Each path below is one point turned by a fixed rotation once a step. After each direction that follows a path, write how fast that rotation turns it, in degrees each step (0 if it stays still).
Each turn is a multiple of 5 degrees from 10 to 175, or 0.
Each row of a path follows its step; steps can be skipped.
Rotation 1:
step 4: [  2 -22 -13   6 -14  12  11  10  15 -17  12  16  -1 -33  -2   4  33 -10
  13 -27 -46 -17 -11  -2 -10 -17 -20 -33  19 -20 -27  14  13   3  -2  31
  -2  11 -60  -3  31   3 -16  25  -3 -19  -1  -2   0 -17  29  21 -16 -10
 -12  13  29   9  -8 -22   2 -28 -11  19 -27   3  19 -23 -22  11  -6  26
  20  24   9   4  30  24  12  19  -8 -13]
step 6: [-12 -17   7  11 -24   6 -25  36  10  24  -2 -34   8 -27  10  28 -30   4
 -12  -6   1 -15   0  38  40 -18  -6   9 -18  18 -19  29  -9  11  13   0
   5  11  -6   0   2  -6  -1  12  -5   2 -11 -16 -20  28 -35   0   9 -34
 -21  -4   6  -7 -26 -13  20  -8 -17 -48 -27   1  18 -24 -10  29 -30 -18
 -19   4 -13 -16  32 -29  12 -10  -9 -20]
step 16: [-12  21 -28   0  -4  -8   7  -5   6   7 -19 -28 -20 -30  26 -31   2   5
   1  10  -7 -20 -29 -13   9 -23   8 -42 -42 -18   4 -13  14   3   8 -13
  18  26  18  16 -20  34 -22  15 -20 -19  13   0  13   2 -23  11 -10  -3
 -17  -1  24  21  13   5  -1  22  14  14 -29  51 -21 -16   1 -10  16  -5
  -4  -6 -29 -47  -4  19  24  -8 -10 -16]
step 17: [-16   6  26  11  24  23  12  34 -10  28  20  13 -26  15   4  26 -22  13
 -16  21 -28   4  -7  37  12  16 -11  14 -12 -13  16  -6 -16 -24  -3  -4
   6   4  36  32 -22 -20   5  -6  -3  -3 -36  -2  27   3 -10  15  -2  17
 -39 -18  -4 -28  -8 -10  12   6 -24  24 -26  -7  -5 -16 -39   2 -20   1
  20  48  -1 -26  11  -7   6   0 -10 -24]
step 22: [ -7   0 -24 -27   4  45  18  36  45 -20  18   5   3  15  12 -13  -2 -17
   5 -16  17 -29  49  16 -10 -25 -21   0   8 -22  -7 -14  34   2  -5 -24
  19  22  -1   5 -26 -20  21 -17   9  10 -21  -1  -1  -1  14   5 -21 -11
  -1   9 -10   9 -18  19  -7 -14 -22   4   6  18  30  -1 -17  12 -21   7
  13  10 -11 -30 -19  48  34  -9  -7  12]
step 24: [ 12  -9  16 -19  -2  10 -24  10  -1  35 -15  -5 -14  20  -2  26  15   7
 -24 -15  12  -2  11   3   7 -41  33  19  -5  -2  -6  17   1 -34 -27   3
  22  22  19   6   2  22  14  -6 -22 -12 -15 -18 -41  25  -7  11   4   6
 -23  17  15  20 -19 -18 -21   1 -21   5  23   8 -40 -26   8 -38  15  36
   2 -14  -5 -53  12   3  14   5   6 -22]
step 33: [  1 -15   9 -19 -35 -12 -14  13  22 -39  21   7 -10  -4   1  19   3  -1
  31 -17  -8  -7   8  14 -14 -44   1   4  -7 -14  23   1 -16 -56  27   1
  11  29   0  25   3   2  23  12 -14   2   9  10 -28 -10  13 -30 -27  11
  20   3   9  -6 -26  -8   1  -6   3  24   7  28  13 -19   3  35  29 -33
  23  16  -6 -25  29  12   5   4  33   0]
[ 2  0 -2  4 -3  1 -5 -2  4  4 -6  0  7 -3  1 -6  6 -2  1  2  5  4  6  3
 -7 -1  2 -6 -3  0  1  1 -3  3  1 10 -1 -1 -1  5 -3  2 -5  4 -8  4 -9  5
 -2 -1  1 -3  0 -2  4 -5 -2  7  7 -4  8  7 -3 10  2 -9 -5  0  3 -3 -4  1
  5  3  4  5 -2 -2 -5  5  0  0]  135
[  0   1   2   3  -1  10   5  -1  -9  -4   6   0   0  -5   9   6  -5   5
  -6  -1 -14   5   3   3   3  -1   1  -6  -1   0   4   7  -6   2   1   4
  -2  -8  -2 -10   4   5   3   7   2   0  -1   3   1   1  -2   2   2  -3
   5  -3  -3   3   2  -3   3  -2   4   1   2  -7   4   0  -4   0  -2  -4
  -3   2   7  -5   0  -1   4   0  -2  -2]  170
[-2 -3  8  3 -3  0  2 -3  0  5 -5  4  2 -6 -3  2 -9  4  5  2  3  1 -2  4
  3  5  2  3  2 -2 -6  8  3 -1 -1  4  2 10  3 -9  0  0 -8 -6  8  6 -8 -5
 -2 -2 -4 -1  5  1  3  1  2  6 -5  6 -5  6 -2  2 -4 -2 -2 -2 -5 -3  6 -1
  2 -3  9 -4  0  0  0  0 -8  2]  60
[ 6 -3  0 -8 -5 -1  5  0  2  1  3  7  7 -3 -3  2  4  3  5 -3 -7  6  1  2
 -7  3  6 -2  0  3  4  0  5  0 -8  4  0 -2  4  4 -5 -2  7  2 -1  5  0  5
 -1  5  6 -2  5 -5  2  4  8 -1 -1  7 -6 -2 -2 -2 -1  1  3 -9  8 -5 -4 -4
 -5  1 -2 -3 -4  1  1 -2  0 11]  35
[ -8  -4   3  -1   2   1 -10   5  10   2  -5  -4   1   0  -2  -1   9   7
  -1  -3  -4   3 -11  -2   6  -2  -5  -2   5  -2   1  -3  -9   6  -2   4
  -4   5   4  -4   4   2  -1   2  -3   2  -3   2   3  -4   4  -2   0   2
   3  -1   0  -5   2   4   1   0   5  -3  -9  -4   8   0   3   3  -1   0
  -4   5   0  -2   9  -3  -3  -3  -5   4]  170
[  1   3   0  -3   1   2  -1   3   1  -2   1  -5  -3  -6   3   1   9   1
   5   3   4 -13   2  -1  -5  -6  -7  -4  -2   2  -3   4  -9   2   1   5
   2   0   2  -1  -8   3  -1   3   8  -5   4 -13   2   3   7  -2   5  -5
  -3  11  -1   5   1   4   2  -2   1   5   3   3   4   0  -1  -5   0  -2
   1  -3   2   1   0  -2   0   1  -6   3]  120
Rotation 2:
step 0: [  1 -13  10  34  12  19  17 -23 -26  13  -2  29  14  -4  29   2  -8   8
  15  28  14  11 -11  -1 -19   5 -53   9 -23   7  24 -19  -5  -3  14  -1
   9   1  -9 -40 -11 -22 -18  -5   7  16 -40 -25  15 -10  -7   4 -16  -1
 -26 -18  13  14  -3  21  -1  31   9 -25 -19 -26 -16 -17  26 -18  -2 -23
 -10 -22 -33  10   0 -21  -9  42  -9  15]
step 5: [  3  17  22  -6   3   5  18  10  23   1   5   5  12   4  -3  -1  31   1
 -27   6 -11   0  -2 -17   0   3  37  -3   5  10  33  12  -9 -17  28  -4
  34  32 -39   9 -39 -21   0 -33 -24  14  -4  -6 -27  17   9  12  26  -1
 -17 -16   2  16   4 -24  27  11  30 -20   3  -2   5  -2  14  25   8 -19
  25  -1   6  20  13   2 -17 -59 -16 -33]
step 11: [-13  -2  13 -20  17 -18  16 -46   1 -14 -11  -8 -15  18 -11  -2 -20 -30
  19 -18 -20  13  -9 -16  35  10  15   0 -16 -27  25 -19  -4  26  21   7
  -2  20  -6  19  -6 -14 -18  -6 -12   8   0 -47 -49  -4  -3  18  22 -23
 -19   7  16 -44  -3   9 -10  -3 -19 -17   9  -2  -5  -8   1   8  12  21
 -13  -1 -18 -23  -3 -26  31  13  40  14]
step 12: [-15  -9   6  20   3  13 -13   9   9 -13   2   2 -10  -4 -14 -74   3  39
  -5  10  29  36  -3  13   3 -17   1 -15  19   7 -10  -6  37   7  -3  15
  29 -18   5  30  -6  29 -26  12   4 -20  -1  -1   9 -31 -21 -42  23   9
  -8 -38   1   7  -1 -22 -14  -8  18  13  13  21  15  10 -19 -20  -6  18
 -15  -4  -6 -10  12 -14  11 -22  24  -2]
step 26: [ -5  -2 -12  -5 -12 -33  23  -3  -1  14  19  14  14 -14  19  27  17   4
  26  -6  42  -7   3  13  12 -10  -9   7  16 -25  16  21 -13  -4  -3  17
 -22 -34 -45 -16 -25   1  10  12  -9  -7   5  22  25   5  21   2 -40  58
   1  18  16  19  -6  -3 -14  14 -40   4 -30 -23  11  32  -8  -1  14  29
  17   1  -3  -9  12  -6  -2   5  -5 -15]
step 29: [-27  -1 -19   9   1   0 -10 -31  -1  31 -23  34  21  -1 -23   0  11 -34
  27   0   1  10  -2 -12   6 -19   2  11  22  15   3 -23 -25 -14  -5  -1
 -52 -25  11 -26 -17 -17 -15  18  -7   2  45  -2   2 -13  -5  12  15   4
 -11  -2 -23 -12 -17  21   1   9 -16 -13 -13 -35 -11  22 -11  18 -19   7
 -12  19  10  19 -19 -34  11  37 -16  32]
step 32: [ -1  -2   2  34  15  12 -16  -6 -13  17  23   7 -12 -36   7  33  18  -3
   5  16  11   1  19 -12  -1  14  48  10  13  18  20 -24 -23 -21  -4   0
  -2  15 -17   9 -11  -2  18 -37  29  17  14 -24  14 -22  11 -17 -15  -5
  25   1 -20   4 -27  12  25 -22  30   9 -15 -29   7  -6   6 -30 -22  -2
 -25  -5 -29  19  32 -33 -22  13  -8  15]
[ 7 -2 -2 -6 -1  4  3  1  2 -4  2 -6  0 -1  3  5 -6 -3 -2  1  5 -1 -5  2
  0 -5  4  2 -6 -4  2  0 -1 -4 -1  7  2 -9 -8  4 -3  4  5  0  0 -8  2  0
  4 10 -1 -2 13 -6 -8  2 -1  6 -7  1 -1  0  3  4 -2  7  4  0  5  0 -4  7
  5 -2 -2  1  4 -3 -5 -2 -1 -3]  35
[  5   1   9   1   3   4   3   3  -1   3   4   7  -3  -5  -2  -3  -4   1
   2   4  10   2   3  -3  -1   2   6   5  -3  -3 -13  -4  -1   1  -5  -3
   4   1  -7   1  -2  -2   1  -6  -5   1  -4  -4  -1  -4   1   1  -6   2
  -1   6   4  -1  -2  -5   3  -1  -2  -2   2   2  -5  -2   0   5   4  11
  -7  -4   0  -1   2  -5   2   2   8  -8]  70
[ -1   2  -2  -1   6  -2  -5   3   2  -6   1   2   7  -1   0  -2   6  -4
  -5  -5  -2   3   1  -5  -3   4  -4   4  -6   8  -3  -1   8  -6   5   2
   5   1  -8  -6   7   1   2   0  -2  -1   2   0  -7  -8   3   0   5   5
  -1   4  -2  -2  -2  -5   4   0   4   1  -2   5  -4   7   6 -14  -4   0
   3  -2   2  -2   7   2   4   3   3  -3]  95
[ -1  -9   7  -3  -6  -2  -6  -4  -5   3  -3  -1  -4   7   1  -1   0   0
  -2   1  -1  -1   5  -2  -8   9  -2   5   5   5  -2  -5   0   0   0  -2
  -3   0  12  -1  -3   2   2   8   4  -4  -3  -4   0   4   0 -11  -3   6
  -6   6  -2   1  -2  -1   0  -4  -1  -1   2   0  -1   6   5   0  -3   6
   5  -3   0   0   7  -5  -4  -7  -3  -2]  125
[  1   3  -7  -8  -8   2  -5  -1   4   5   1   2  -4  -6 -11  -6  -4  -5
   6  -5   7   2   4   7   8   1   5   2  -2  -3  -4  -7  -3   1   8   1
  -4   4   3  -5   2  -4  -2   2   0   2   3  -5   0   5   2  -2   6  -2
   0   1  -2  -4   3   5  -1   3   3   2   5  -1  -8  -3   1  -2  -1  -5
   5   1   8  -4   4  -2   2  -3   2   2]  80
[ -1   2   0   1 -10  -6   2   5  -1  -7   7  -8  -6  -5   1   3  -3  -9
   3   5  -4  -7   1  -3  -2   0  -6   4   1  -3   1  -1  -1   2  -2   4
   7   2   4  -2  -4   4  -5   0   3   1  -2   1  -3  -4   0   8   1   8
  -4   0  -3   0  -7  10  -1   0   3  -9   8   6  -5  -3   3   2   3   2
   4   2   0  -1  -3   5   5   3   0  -2]  110
[-2  7  3 -6  8 -3 -1 -5 -2  0  6  2 -6 -5  5  7  6  6  6 -2  1 -2  3  1
  2  1  1  3 -6  0  3 -1  5 -2 -1 -5  2 -8  4 -3 -5  1  1  5 -4  1  3  2
 -3 -1  0 -3 -2 -4  2  0 -5 -3 11  2  3 -3 10  0 -1  3  2 -3  6  4 -5  5
  4 -6  4  5 -9  6  0 -7  7  1]  25
[ 6 -7  0 -9 -2 -1  1  2 -2 -3 -4  0  2  0  2 -5  5  8  4 -9 -3 -3 -7 -5
 -1  3  1  7  8 -5 -2  1  0  5  5  2  0 -1 -2 -4 -1  1  6 -4  2  3  0  9
 11 -7 -6  2  2 -5  2  4 -6  0  3  1 -2 -3  1  0  0 -4 -1 -1 -3 -1 10  6
  7 -2  1  0  3  0  5  2  2  2]  160
Rotation 3:
step 7: [-23  13 -29  16   4  19 -23  -1   5   2  -5 -54 -13  27  -1 -27  -9   1
   6  16  18 -19   7 -12 -10  34   3  -1   0  28  39 -11  31 -25 -28 -16
 -29  -1 -17 -35 -29  11  11  17  30  20 -30  27   7  -9  28   7  13  15
  10   4 -12  18 -14  11  27   9  34   2  19   0  31 -20  -4  23 -26  17
 -11   8   2 -14 -13  -5  17  -7  -5 -12]
step 13: [-17   3  -1  -8 -17 -17   0 -17 -27 -17   8  20  23   1   1   8  18 -30
   2  23   4 -15  14  12 -15   3   6  34 -16  -4  14 -26  -7 -21 -21   7
  -5   8  17  -6 -10  29   7 -57 -10  -8   8  32 -20  -6  31  13  33 -16
  21  36 -13   6  31   1 -37  -9   1  10   1   5  13  24  31   1  32 -30
 -20  -2 -30  18 -23 -18   1 -34 -17   8]
step 14: [ 11 -24  11 -20  -5 -43   9   5  10  -9 -13   7 -15 -10  -8   2  -5  16
 -34   2 -33 -21  -7 -18   7  22 -10  23  35 -20  21  -1  22  26  -8   6
 -16   8   2   1  18 -21 -16  -9   2  22 -35  10 -27 -46   7   2   6  19
  19   0  11 -41 -20  -8  12  24  12  -4 -15 -16  -6 -40  -3  -6   6 -27
  30  -7  20  35 -26  33  30   9   4  -6]
step 16: [ 10  36 -19  -5 -48 -28 -10 -47   4   6  -4  15   6  14  21  18 -36 -23
 -36  37  -7   6  20  15  10  17  36  -8 -17  13   3  41 -20   0  -4 -16
  15  -9 -21  25 -11  12 -13   7 -22  38 -27   3 -22  24   3 -34  -6   1
  -1  12  24  -4  -3 -13  -2   3  13 -37  15  -8   3  -5   5   9   6  11
 -32  -1   9 -17  18  14  -2   9 -10  -5]
step 18: [ -8   7  -1 -10  18  27 -11  10  29  15 -14 -15   1  -3 -35   5   2   8
  13  -1 -25   2 -16   0   5 -16  25   3   1  10   1  13  11   8  27   0
  23   2   7  -1  11  18 -20   6 -23 -17  28 -27  17  37  48  13  18  28
 -25   3  -7 -20  10 -10 -18 -11 -42  -5  -5  23 -12  34   2  28 -15  30
 -24  33 -17 -26  26  22  34  -5 -22 -26]
step 28: [-29  21  20  29  21   2   8  10  12 -23  14 -25 -10  18  10  14  -9  -9
   3 -11  30  26 -27  -1   9   1   9  -6 -13 -26 -13   5  37  -3 -15   0
 -19   5  -4  19   0  11  30 -33 -25   8  -8 -15   0  24  42   1  28  10
 -40   4  -6  10  19  14 -23 -34   2  14 -23  12 -36 -12  -5  -8 -21  -9
 -27  20 -30 -11   8 -41 -40   3   0  -8]
step 33: [ 25  -7  15  16   1 -22 -31  16  11   8  -6  20  15 -28   2  15  13   3
 -22   4 -49  16 -13  26   4 -28   3 -27  23   5  13 -10 -20  14  -4  14
  40  -5   0  15   6  26 -35  23 -39  32 -19 -16 -17  14 -27   3   6 -14
   9  -1 -19   1 -25  21  12   5  -1 -23 -20  27   7 -23 -34  14 -11  19
 -18   3  -2  21  17 -12  -2  11   2 -45]
[ -1   3   0  -3   7  -7  -1  -1  -7   0  -9   0   7   2  -2  -1   3   8
   1  -2   3   3  -1  -1   4   4   1   4   8  -4  -3   2   8   9   3  -1
  -1   3   1  -5   7   0  -1   6  -5  -3   2   2   2   5 -11   6  -1  -3
  -5  -4   0   3   1   3  -3   2   5  -2   1   2  -4   5   3  -2   2   3
   3   1   7   8  -4   8   6   0   7   4]  120
[  0   5  -7  -2  -6   9  -5   2  -2   1  -4  -2   0   1   0   1   4  -7
  -7  -3  -6  -2  -3  -4   3   1   1  -2   5   1  -5   0   0   4 -10  -5
 -11  -2  -8  -1   7  -1   4  -2  -3   1  -6   1   5   1  -2   0  -2   0
   2  -7  -2  -3  -6   7  -3  -4   3   0  -6  -3  -5  -6 -10   4  -4  -5
   2  -2  -5   5   4  -1  -3   1   5  -4]  155
[ -3  -5   1  -1  -8   2  -6   2   9  -1  -6   4   4  -5   3   7   0   0
  -5  -2 -10  -2   9   0   0  -5   5   9  -4   1   1   8   0   0   5   0
   3  10   0   1   0  -3   4   0  -2   3  -5  -1  -7   4  -5   2   0  -1
   2  -5  -3  -8   9   1   0   2   0  -4  -2   1  -6  -2   2   1   3   1
   0   6  -1  -1  -5  -2   3  -4  -5  -2]  20
[ -5   0  -4   0  -2   4   3   0  -1  -6   0  -1   0 -10  -2  -3   1  -7
   2  -5   8  -6  -2   0  -3  -5   2   0   4   2  -5   7   8   0   1   7
   1  -2  -3   3   6  -2  -1  -4   4   3  -2   1   3  10  -1  -3   5   0
  -6   1  -5   0  -2  -4   0   7  -3  -4   3   6   1   0   3   1  -7  -5
   2   6   3 -11   4  -3   3   8   5   5]  40
[ -5  -7  -1   4   4  -2  -2   0   3  -2  -6   3   0   0   7   2   1   8
  -1 -11   2   1  -2  -1  12  -4  -8 -11  -5  -2   3  -2   2   3  -3   6
   4  -5   3   3  -3   1   0   2  -2   7 -10   0  -2  -3  -3  -3   4   1
  -1  -5  -3  -3  -3   5   6  -8  -1   5   1  -3   1  -1   5  -1   0  -6
   1   2  -4  -2  -5   4  -2   6   2  -2]  135
[ -7  -4  -1  -3  -6  -5  -2   7   3  -1   0  -4   2  -1  -3   3   1  -3
   4   1   2   6   2   3   3   7   7   2   0  -4  -2   1  -9   5   2  -2
   0  -1   3   5  -3   7  -3   0   8  -3   7   2  -1   2  -1   3   4  -7
   1   7  -5  -5   2   9   0 -12   3   5  -7   3   3  -3  -2  -1  -2  -2
   0  -1   5  -6   5   4   2   5   6  -2]  145
[  4  -3  -7  -1   4   4  -4   3  -4   1  -2  -1   5   4   6  -1  -2   0
  -5  -2   8   3  -1 -10   2   3   4  -2   6   5  -5   1   1  -9   7   1
   6   0   0   3   0  -3   1  -6   2   3  -1   7   0  -6  -6  -7   5  -4
   7  -2   4   2   6  -2   2   2   2  -1  -7   3   5   5 -10  -4   1   2
  -7   3  -2  -4   2   7   1  -4  -3  -2]  80
